In the rows, 128 means zero.
The same turns and mirrors carry the whole set onto itself, and each row onto the other rows of its family. Which rows share a family with each named row? Give them in list order.
These 28 rows form 7 families of 4 rows each.
tedi: [ 95 118 163 140 108 133 144 101 100 113 134 132 107 115 115 153]
dazu: [119 130 131 110 109 104 116 138 125 138 153 120 162 149 128 154]
bitu: [105 156 138 132 112 104 126  99 109 139 161 146 163 123 156 151]
zum: [108 122 159 156 104 131 147 149 115 150 101 119 128 134 129 155]
derol: [102 117 152 133 122 126 151 108 108 117 130 123 106 105 117 145]
guro: [106 153 152 140 105 113 123 106 112 142 158 147 161 120 164 129]
nafe: [ 96 126 163 149  98 150 139 134 124 130 105 127 119 141 115 152]
nunad: [ 99 116 161 137 108 113 146 105  99 115 131 115 109 110 118 131]
Safuf: [108 123 135 123 109 122 109 138 132 138 133 115 175 153 138 153]
betif: [121 131 127 127 109 105 122 138 127 145 150 120 171 146 149 155]
gib: [ 94 127 164 163  83 140 139 140 124 135 121 121 127 139 116 155]
tok: [128 143 135 120 122 107 117 135 133 148 143 126 161 152 139 146]
regim: [ 89 128 167 134 120 120 160 104  92 108 134 134 121 122 119 152]
pudis: [ 97 143 130 137 104 109 116  98 102 123 154 152 162 117 152 141]
sunu: [112 136 122 110 113 119 123 129 130 149 146 114 163 148 138 157]
sagad: [134 135 133 120 110 129 108 142 132 136 138 125 160 147 138 142]
bupo: [101 115 158 162 100 134 132 137 118 141 106 125 116 138 118 145]
gez: [119 131 135  98 107 105 118 137 121 134 132 133 166 143 142 145]
gafib: [ 98 161 144 136 124 113 124 106 117 144 155 147 163 114 147 127]
zoka: [105 155 152 122  99 113 124 115 111 133 146 158 170 117 159 142]
mem: [102 142 153 133 121 116 119 102 112 123 158 143 166 100 153 136]
Lubi: [ 97 131 168 135 114 117 150  96 103 112 122 122 122  98 134 143]
rif: [ 99 126 155 176 112 142 140 139 111 124 106 124 135 137 121 150]
bez: [ 90 121 155 140 110 123 142 106  97 120 116 129 108 102 118 145]
pum: [111 154 151 134 120 107 125 104 108 129 165 141 171 127 151 134]
pipon: [ 87 133 157 165  97 142 138 128 115 143 105 124 129 143 118 153]
dav: [ 95 128 159 151  98 129 139 144 132 130 100 117 141 143 115 162]
fere: [104 114 151 146 123 132 151 110  95 103 126 114 119 114 125 153]

Same family as bupo: tedi, bitu, tok
Same family as nunad: gib, sunu, gafib
Same family as zoka: gez, rif, fere
Same family as Lubi: Safuf, mem, dav
Same family as pipon: dazu, derol, guro

The same turns and mirrors carry the whole set onto itself, and each row onto the other rows of its family. Which rows share a family with each named row? Give them in list order.
These 16 rows form 4 families of 4 rows each.
tunus: [131 135 106 142 141 136 129 135 155 123 105 132 114 113 126 156 139 106]
Tolot: [146 133 145 114 132 138 122 128  94 112 142 128 136 142 122  97 131 112]
Voten: [122 129 119 133 153 118 144 124 162 132 103 113 122 109 140 148 137 121]
Vap: [157 122 122  95 135 142 114 131 112 116 141 120 131 155 122 105 104 133]
Sofe: [155 117 121  99 136 129 123 118 122 134 155 127 125 153 131  91 109 131]
timin: [149 133 112 150 143 149 151 127 149 121 125 122 114 118 130 159 137 109]
Boki: [128 132 118  90 135 145 108 122 103 121 124 131 130 140 118  98 119 133]
pebo: [132 117 107 130 147 135 139 117 153  97 128 134 133 116 162 152 135 134]
foraf: [133 107 117 134 139 135 126 126 158 110 117 141 129  99 142 155 138 144]
tir: [128 119 110 151 152 121 144 116 165 112 132 136 127 124 153 139 143 128]
kir: [135 129 133  93 130 126 111 123 127 137 137 131 117 138 123  83 117 132]
Zake: [137 101 122 146 139 122 141 119 166 137 117 134 127 103 145 142 131 125]
Gapo: [143 117 132 118 125 155 115 129 103 130 132 140 140 138 101  95 123 128]
tugu: [143 127 111 142 140 126 165 125 151 124 122 118 106 115 135 155 134 131]
rez: [138 114 138 119 127 125 130 144 106 133 119 121 140 144 106  86 128 133]
vob: [140 134 140 116 140 125 144 132  96 122 136 114 143 149 116  95 131 124]

Same family as Zake: Voten, Boki, Gapo
Same family as tir: Tolot, Vap, tugu
Same family as pebo: Sofe, timin, vob

The same turns and mirrors carry the whole set onto itself, and each row onto the other rows of its family. Which rows share a family with each named row? Give them in list order.
These 32 rows form 4 families of 8 rows each.
Gufup: [105 143 145 112 147 126 163 132 119 150]
bik: [118 147 130 108 150 128 155 134 111 143]
zube: [133 118 132  95  91 120 149 137 127 124]
kosuk: [141 131 158 121 121 106 138 106 136 123]
pumag: [130 106 124 115 111  94 130 124 121 159]
zoder: [140 147 154 132 113 114 137 101 127 150]
Lalot: [130 131 118  95 110 116 157 113 131 128]
Zam: [120 155 156 130 116 114 135 160 140 129]
Fiki: [133 102 139 125 126 118 166 154 148 139]
gudu: [147 107 145 119  93 122 153 151 129 131]
giko: [142 141 159 108 120 100 135 108 142 141]
Tolok: [127 132 123 107 132  94 125 141 142 163]
Bovit: [119 143 130 124 137 110 148 123  89 153]
tiv: [127 135 124  94 107 111 180 133 143 135]
nidu: [118 141 134  86  98 106 169 132 131 129]
Temir: [138 116 127 104 111 101 135 155 132 169]
meba: [126 137 129 157 116  95 164 123 131 154]
Mumuv: [127 160 143 130 100 127 152 154 108 129]
lasip: [127 137 153 149 105  93 175 141 115 154]
zalu: [151 138 130 105 111  82 159 158 115 128]
Nozun: [155 159 138 123 125  86 158 157 127 137]
zili: [141 119 138 145 113 131 159 160 137 139]
seza: [119 121 116 113 128  84 130 146 130 157]
donib: [136 112 141 125 115 110 128 105 121 147]
Pekob: [105 126 139  98 139 112 146 127 106 150]
ridum: [143 150 136 117 109 111 162 167 100 135]
Lim: [112 154 148 137 124 123 131 141 118 121]
fedun: [113 137 143 146 121  93 174 120 132 148]
Fuser: [116 156 153 127 103 133 137 150 138 136]
Zes: [137  99 157 130 118 113 156 154 139 144]
Daba: [157 153 135 113 121  92 166 155 116 155]
nidez: [122 144 134 151 120 103 152 130 100 161]

Same family as zoder: Lalot, Temir, lasip, zalu, zili, Pekob, Lim
Same family as Gufup: Zam, Fiki, giko, Tolok, tiv, Nozun, fedun
Same family as meba: bik, kosuk, nidu, seza, Fuser, Zes, Daba

The same turns and mirrors carry the whole set onto itself, and each row onto the other rows of its family. Which rows share a family with each named row? Give them in list order.
These 32 rows form 4 families of 8 rows each.
gomat: [152 152 130 121 108 164 142 134 125 154 105 152 117 121 119 121 137 175]
kesaz: [158 143 130 106 104 170 133 136 131 148 114 149 132 118 119 116 144 181]
bedib: [139 107 136 115 101 157 101 119 137 138 143 161 124 130 124 106 126 156]
kazof: [119 116 158 113 129 143 126 135 101 130 139 135 112 125 114 130 113 163]
Fotu: [119 115 152 117 134 152 121 125 111 134 123 129  94 121 120 119 113 174]
punul: [138 155 129 108 103 165 134 135 122 145 112 162 132 112 114 132 140 165]
guk: [148 118 132 139 158 142 121 114 130  97 135 149 118  96 115  92 109 172]
pomip: [150 156 122 105 104 162 128 128 121 154 123 145 126 113 116 130 151 170]
Gudon: [171 134  92  89 131 153 130 104 122 134 130 143 102 100 123 109 143 141]
Vusiv: [161 178 120 116 156 153 136 121 114 117 109 143 121 128 121 119 133 122]
Muge: [122 104 153 117 142 145 122 126 101 129 126 153 109 124 112 121 108 162]
nar: [153 112 134 135 153 145 141 123 126  95 132 140 117 104 103  92 100 166]
nukur: [128 104 151 109 127 152 123 123 117 140 124 138 108 131 113 118 105 170]
Volu: [178 164 126 114 148 152 133 129 112 124 103 135 121 119 119 117 128 121]
Tem: [164 154  95  87 125 161 135 105 135 119 123 142 113 110 111 115 147 137]
sefi: [148 141 144 127 140 172 139 134  97  92 140 132 130 125 117  88  94 150]
Kile: [145 158 139 110 141 171 142 133 107 108 130 122 118 130 116  83  88 153]
pagin: [145 110 134 107 108 165 109 118 149 125 142 174 126 122 113 102 129 152]
luz: [161 166 122 109 146 145 126 107 117 123 111 129 126 129 117 126 137 117]
Nefol: [145 162 128 125 141 177 142 134 106 100 148 131 116 125 122  89  91 154]
Busak: [146 114 139 110 111 157 100 117 141 142 129 160 123 114 121 102 143 161]
favi: [161 149  92  95 130 162 128 107 125 137 118 142  99 103 107 116 149 154]
fopo: [143 149 133 122 130 163 137 135  99  99 143 123 129 145 112  85  98 144]
nifav: [148 119 129 125 153 149 127 125 135 102 129 157 129 109 110  89  95 183]
maf: [142 153 101 120 158 150 136 129 112 105 149 144 127 115 143  98 108 127]
meput: [139 162 104 109 153 149 129 136 115 102 140 157 141 119 143 101 123 128]
nukup: [150 109 145 107 117 151 105 116 142 136 147 155 127 114 112 107 141 150]
tati: [136 144  92 123 163 158 127 123 104 105 143 150 135 113 140 108 122 132]
Kizig: [165 151  92  95 121 162 143 101 133 127 133 150  97 121 122 109 144 148]
vuro: [137 152  87 114 154 149 134 130 123 103 149 153 141 128 135 100 122 141]
fitu: [162 167 127 116 140 159 117 121 101 118 106 135 135 129 114 128 137 121]
pov: [139 109 127 136 147 145 127 129 121 100 137 155 118 115 102  96 100 180]

Same family as pomip: Vusiv, nukur, Tem, sefi, Busak, maf, pov
Same family as Nefol: kesaz, bedib, Muge, nar, luz, favi, meput

